In the data rows, 500 means zero.
What is the hidden score of each row? Scores go from 0 to 30, and 15 is about the middle. The score is a weighted sum of the row's numbers plus the product of two more (or one squared), each taken from its middle value.
(473 642 347 418 386 489 387 383 412 475 448 658 503 468 491 558 634 710 597 523 594 518 439 656): 16
(396 396 619 613 687 590 680 726 619 638 518 364 590 503 445 558 383 361 534 460 391 431 550 443): 16
(547 655 346 449 343 373 355 356 431 395 442 659 435 444 596 416 621 619 538 537 610 658 407 493): 17
(466 572 424 433 435 590 410 429 488 459 560 564 516 519 441 526 646 669 546 514 546 405 550 696): 12
(388 418 678 590 677 571 678 742 613 666 513 376 551 509 416 543 364 363 526 472 447 454 500 431): 11
(429 378 655 585 668 675 683 613 585 612 474 399 589 589 493 489 420 383 459 430 330 399 620 495): 18
(639 454 619 531 477 378 531 470 486 547 518 421 433 520 301 603 330 410 392 489 633 562 296 340): 21
(468 383 563 672 617 574 658 594 575 596 495 361 534 543 382 620 318 393 490 420 423 424 458 431): 26
(411 396 513 660 643 540 648 649 573 566 533 339 561 490 429 660 329 372 518 490 406 422 530 436): 22
(504 442 703 564 574 521 604 532 522 658 469 405 475 580 328 517 335 404 448 413 536 439 373 431): 25
(476 674 356 421 379 397 368 423 418 459 439 684 500 433 556 487 628 670 577 565 608 597 420 574): 12
(412 375 635 589 677 635 682 658 599 629 480 396 601 541 496 521 409 380 499 464 347 407 590 473): 15
(582 621 433 454 363 379 358 399 503 386 512 586 433 463 595 306 641 522 514 512 611 664 459 398): 15
(414 410 631 607 686 609 686 692 607 636 523 365 573 512 428 564 370 365 517 436 390 438 549 447): 15
(485 362 636 518 543 601 515 464 434 567 430 440 519 522 542 390 451 438 476 428 422 351 594 507): 5
(516 387 541 506 482 594 438 473 521 490 606 416 508 498 540 378 641 520 516 518 508 376 615 528): 6
(496 574 370 447 399 534 385 374 457 419 518 590 510 462 458 556 633 677 554 527 556 437 514 669): 10
(478 414 596 646 606 557 663 603 596 607 527 359 535 527 364 618 309 388 478 462 478 451 434 413): 24
(436 628 354 427 392 491 372 425 441 451 491 643 499 452 489 580 641 708 592 534 564 493 478 660): 9
(425 427 604 636 632 543 658 699 615 611 559 356 537 497 388 621 330 377 508 483 475 442 443 397): 22
(499 702 431 381 383 412 401 432 452 501 437 698 494 449 557 422 639 625 559 540 621 638 413 550): 16
(612 452 613 534 504 387 558 579 536 552 511 444 434 501 311 625 324 391 431 512 638 568 321 313): 11
(609 494 446 523 381 431 355 323 418 445 597 459 414 497 580 272 616 471 475 462 564 567 546 385): 12
(401 381 546 634 659 585 655 650 553 567 495 370 581 489 466 599 350 379 522 461 365 400 568 467): 20
(434 372 471 457 548 696 490 522 553 398 620 423 536 541 544 576 597 600 510 597 328 338 661 735): 15
(465 599 281 468 384 518 363 357 399 406 492 607 498 459 471 638 616 725 574 558 553 432 476 696): 17
(468 408 575 671 611 534 646 615 575 576 531 351 537 518 356 632 311 390 475 453 464 435 436 412): 23
(486 446 686 585 598 524 624 608 562 657 528 375 499 535 344 556 311 373 462 449 540 451 388 411): 19
(436 447 427 439 497 672 456 471 508 437 597 481 526 542 483 602 617 660 500 586 381 345 624 767): 24
(609 487 479 509 388 508 375 342 438 443 602 459 458 513 530 334 636 526 502 428 542 497 568 478): 12
(442 394 618 626 648 578 696 649 609 621 497 368 583 532 393 596 340 368 500 428 413 436 516 443): 24
(441 410 428 400 542 669 489 516 549 359 618 447 518 565 565 575 582 612 498 594 310 328 708 786): 16
(687 494 611 428 445 301 490 503 530 479 470 537 416 493 349 565 402 417 417 526 656 688 341 259): 4
(570 654 382 431 357 296 370 399 464 376 431 664 425 451 651 348 601 533 498 566 635 734 396 378): 19
(533 680 336 421 356 320 368 414 438 399 425 685 445 408 667 396 618 594 542 591 628 679 397 449): 16
(414 385 555 594 668 602 647 640 555 564 504 378 562 533 506 549 380 375 481 463 334 380 646 502): 18
(448 517 341 488 421 571 382 417 474 416 563 529 524 454 473 596 645 684 578 569 525 379 541 673): 9
(485 659 310 414 371 416 363 397 406 421 458 668 483 425 554 509 624 671 562 544 595 590 426 573): 11
(406 374 612 536 686 645 662 663 576 595 515 386 570 578 545 497 443 361 489 455 310 386 696 515): 14
(443 394 587 646 648 586 684 615 574 597 534 364 577 524 402 607 343 377 484 416 412 426 505 449): 27
(502 690 351 408 359 424 385 368 402 467 427 712 483 451 531 486 618 681 559 518 612 596 399 592): 15
(595 571 435 471 381 301 357 447 496 377 522 549 387 449 594 380 579 456 467 560 613 708 477 274): 7
(587 620 427 419 391 279 373 446 527 337 458 612 408 438 604 389 598 451 477 574 630 737 434 296): 11
(483 679 341 416 369 391 367 412 430 455 431 698 492 421 584 486 619 649 574 572 615 611 399 558): 12
(465 700 361 393 390 381 386 456 427 460 417 694 490 421 610 459 636 644 572 576 622 623 414 547): 13
(534 679 336 426 351 379 356 373 418 425 429 687 472 438 565 469 609 659 537 536 610 631 395 545): 16
(574 606 357 489 327 382 334 321 474 336 513 584 414 461 560 382 617 575 496 520 603 639 443 445): 17
(519 396 487 435 505 708 494 432 511 407 612 440 525 611 504 532 578 602 468 522 343 331 668 772): 20
(598 451 624 536 510 399 541 538 502 557 524 415 432 516 302 595 313 404 419 503 627 541 317 332): 15
(541 689 374 411 348 402 387 347 417 441 409 699 484 461 540 471 627 663 538 532 615 618 379 563): 21
(497 675 362 405 377 434 389 425 424 467 438 688 500 441 534 510 634 691 596 546 596 580 421 600): 13
(483 634 351 448 370 485 366 364 428 414 482 633 503 457 476 541 644 689 588 502 573 516 459 633): 11
(479 653 384 417 382 469 390 406 455 452 469 647 495 456 518 502 645 666 581 508 588 551 450 606): 13
(495 684 351 410 356 418 370 363 402 454 419 685 503 450 546 490 616 675 559 528 605 595 398 594): 17
(380 392 612 629 670 567 646 676 592 617 494 376 561 504 460 564 374 379 534 476 404 414 536 442): 13
(516 610 340 473 364 419 342 362 470 353 505 595 463 440 525 462 633 613 579 510 575 579 475 526): 13
(723 449 605 492 452 350 516 432 512 514 479 496 404 525 305 572 361 407 395 482 645 626 298 299): 13
(631 591 516 409 392 274 410 456 516 413 469 594 399 462 516 416 551 436 446 553 646 746 431 247): 4
(442 583 334 427 422 547 381 407 425 426 520 595 500 488 486 627 619 711 570 559 548 397 522 729): 13
(521 646 312 445 346 444 362 304 384 409 439 661 485 459 494 547 609 700 569 505 589 541 406 629): 17
(668 474 679 423 490 329 529 576 542 551 508 488 435 512 352 530 386 388 413 524 651 663 334 288): 7
(376 412 614 610 671 554 663 768 612 633 533 358 569 471 442 609 366 364 544 493 417 432 528 413): 11
(452 349 650 487 594 649 546 536 497 564 439 430 576 500 633 348 513 422 484 493 354 345 710 516): 4
(511 278 583 437 586 706 541 531 552 477 554 414 566 563 621 441 568 510 468 543 290 338 709 673): 10
(440 348 602 529 636 688 629 564 546 556 482 409 586 574 601 414 481 390 466 475 287 358 712 547): 14
(683 448 555 503 456 313 491 481 496 475 499 457 388 481 344 626 349 416 405 528 637 614 313 300): 11
(471 425 612 659 598 547 658 599 543 607 514 364 509 535 338 618 305 388 453 443 489 440 419 426): 22
(454 622 397 417 405 512 396 423 447 483 488 632 503 469 479 539 646 697 581 514 565 478 471 668): 12
(417 404 611 633 661 554 663 665 584 629 496 368 551 515 421 604 343 384 521 454 427 428 493 426): 17
(694 575 543 446 378 293 428 378 491 435 462 579 384 513 453 399 523 450 408 507 651 730 392 253): 13
(495 336 638 462 613 704 603 518 509 572 486 432 564 606 620 340 521 397 418 461 295 339 719 587): 12
(489 367 518 368 565 702 509 502 496 420 651 416 525 600 588 482 557 545 473 525 304 322 743 759): 15
(411 422 578 629 643 516 630 649 564 589 515 360 531 495 409 624 328 389 518 486 462 430 475 424): 16
(549 429 596 594 535 444 560 491 477 574 543 358 454 528 312 613 293 406 421 455 592 445 334 402): 21
(485 430 662 600 597 526 640 586 572 637 511 378 496 542 327 565 324 395 466 424 520 454 396 411): 19
(680 412 574 518 414 435 411 369 385 528 599 409 408 524 467 339 482 450 422 426 579 547 435 396): 17
(538 697 410 375 355 366 390 407 447 478 417 705 462 465 609 371 617 600 518 542 635 683 376 489): 17
(450 412 620 624 636 576 681 646 603 631 529 362 554 531 378 596 335 374 487 437 436 446 477 423): 21
(525 428 667 625 570 546 644 535 537 632 525 379 494 568 292 581 309 384 428 410 532 458 367 406): 24
(524 686 277 439 339 326 349 366 403 368 424 671 457 407 636 457 596 609 531 583 622 663 393 478): 18
(425 389 603 588 668 610 666 627 562 604 486 386 575 534 451 551 371 375 482 429 365 399 588 486): 16
(537 686 309 427 344 360 355 378 412 413 416 687 449 431 587 452 612 642 535 541 614 643 389 521): 16
(599 390 525 541 448 477 409 426 408 514 552 410 427 500 560 347 483 455 492 448 534 462 503 418): 10
(638 510 479 502 387 359 380 396 436 447 576 478 394 480 550 317 555 462 451 490 584 637 479 330): 11
(516 671 289 447 345 368 349 352 382 412 417 695 464 426 583 499 597 655 550 536 613 624 393 545): 14
(454 401 566 630 648 584 671 608 565 597 523 368 558 539 414 602 343 371 490 406 386 419 545 468): 26
(461 339 577 421 585 708 520 565 588 492 614 411 550 545 572 465 594 545 504 567 317 346 705 681): 9
(506 676 297 443 351 388 352 349 390 425 420 689 470 438 547 521 611 685 568 528 603 586 396 579): 15
(525 680 321 428 349 380 350 346 416 420 425 677 488 444 572 484 616 656 543 537 609 626 395 550): 18
(644 582 525 422 390 284 423 447 518 429 478 585 406 479 485 407 537 438 426 544 643 746 423 228): 6
(536 654 306 474 325 403 333 316 422 381 457 654 455 458 529 468 612 656 521 505 600 606 411 540): 17
(486 452 617 592 581 465 587 653 550 603 571 362 479 485 348 613 316 383 465 516 578 476 364 371): 15
(593 634 434 422 361 309 385 412 513 368 453 636 417 449 615 344 601 484 482 540 640 731 412 331): 18
(426 387 542 538 668 591 621 645 495 534 552 377 548 554 559 535 419 341 480 448 318 382 737 538): 15
(621 467 653 518 510 416 597 578 553 588 506 445 445 519 289 597 333 378 413 503 651 572 316 320): 15
(684 468 598 438 459 300 495 524 535 485 480 517 422 484 354 587 381 403 422 541 646 660 344 255): 6
(692 579 592 413 411 299 457 428 532 450 434 590 422 500 406 453 492 425 404 526 672 734 371 248): 10
(379 357 605 576 666 635 635 652 569 602 464 394 583 518 575 485 432 385 500 491 315 369 663 491): 9
(380 372 577 630 658 601 643 649 570 575 475 376 580 497 513 544 391 397 519 479 346 387 590 470): 14
(460 423 664 629 626 580 652 610 582 645 497 379 539 574 352 575 334 387 471 396 456 440 443 432): 20
(465 589 382 417 416 586 403 406 448 449 531 597 502 528 456 588 634 700 545 536 535 393 528 746): 18
(411 387 574 641 642 551 631 609 567 599 475 375 555 492 452 600 340 388 509 438 402 413 508 454): 16
(451 416 579 577 646 554 657 602 528 581 538 370 558 544 415 595 351 361 460 406 388 402 570 497): 22
(447 425 664 577 677 607 706 649 595 644 515 384 589 568 417 534 383 360 483 405 390 430 567 476): 20
(547 654 344 439 336 407 360 325 414 418 442 665 460 457 540 463 625 637 531 521 610 617 411 536): 17
(489 683 347 410 379 406 364 418 426 439 448 675 498 410 558 498 636 659 590 552 606 609 428 572): 11
(711 517 608 418 438 285 474 468 520 476 465 548 402 514 363 540 424 417 417 542 662 693 335 257): 8
(478 666 360 414 394 472 389 405 414 465 458 674 508 462 499 556 643 704 603 514 588 526 438 647): 13
(509 665 318 443 354 418 361 356 423 431 438 670 477 444 518 504 618 663 559 521 597 585 421 575): 14
(480 655 322 436 360 423 355 394 417 426 446 660 499 443 542 528 622 677 582 537 581 563 438 595): 12
(499 332 567 374 591 698 528 544 492 465 610 424 541 591 654 414 550 478 458 509 285 332 781 713): 12
(409 535 381 424 464 603 437 475 479 489 523 565 507 504 473 609 642 706 566 590 490 385 538 740): 23
(430 589 301 459 421 521 380 428 428 420 512 596 502 445 492 641 633 717 605 583 557 420 501 694): 12
(458 393 571 556 631 619 617 554 479 552 509 393 554 561 478 549 373 361 458 410 348 371 643 539): 14
(503 676 391 405 371 416 387 384 426 476 433 700 499 450 533 455 638 666 542 515 612 615 411 573): 14
(631 558 416 483 361 292 370 363 446 358 515 547 398 463 546 396 538 459 461 542 618 703 464 270): 11
(590 677 389 429 332 328 369 323 436 405 415 673 431 470 630 326 589 554 490 534 640 707 368 427): 22
(478 621 294 447 378 493 367 360 406 418 486 627 495 446 477 621 625 712 584 547 561 454 475 679): 13
(455 341 625 571 648 687 630 568 560 579 469 405 562 594 570 442 461 404 457 449 288 368 691 517): 16
(414 383 609 612 669 592 678 658 598 603 507 377 566 517 430 581 361 392 495 439 384 413 551 460): 19
(620 618 467 419 380 280 389 440 538 355 446 612 419 462 554 398 579 453 447 567 647 749 421 282): 10
(402 381 588 618 678 603 669 679 597 602 495 368 583 510 483 566 384 378 511 486 361 409 593 465): 15
(592 463 650 520 504 389 539 497 464 589 551 392 424 531 301 551 325 412 415 472 613 540 312 362): 23
(441 338 561 449 614 653 544 558 472 492 510 408 556 535 694 387 515 398 467 506 278 321 785 588): 5
(502 650 321 438 363 446 376 365 409 427 452 651 500 455 505 549 622 687 576 511 590 539 427 617): 14
(467 409 604 648 626 571 666 615 593 613 525 373 545 538 372 611 322 370 475 446 452 444 443 423): 23
(398 402 570 650 660 547 649 691 591 590 525 361 547 494 428 620 331 386 532 474 426 435 498 428): 21
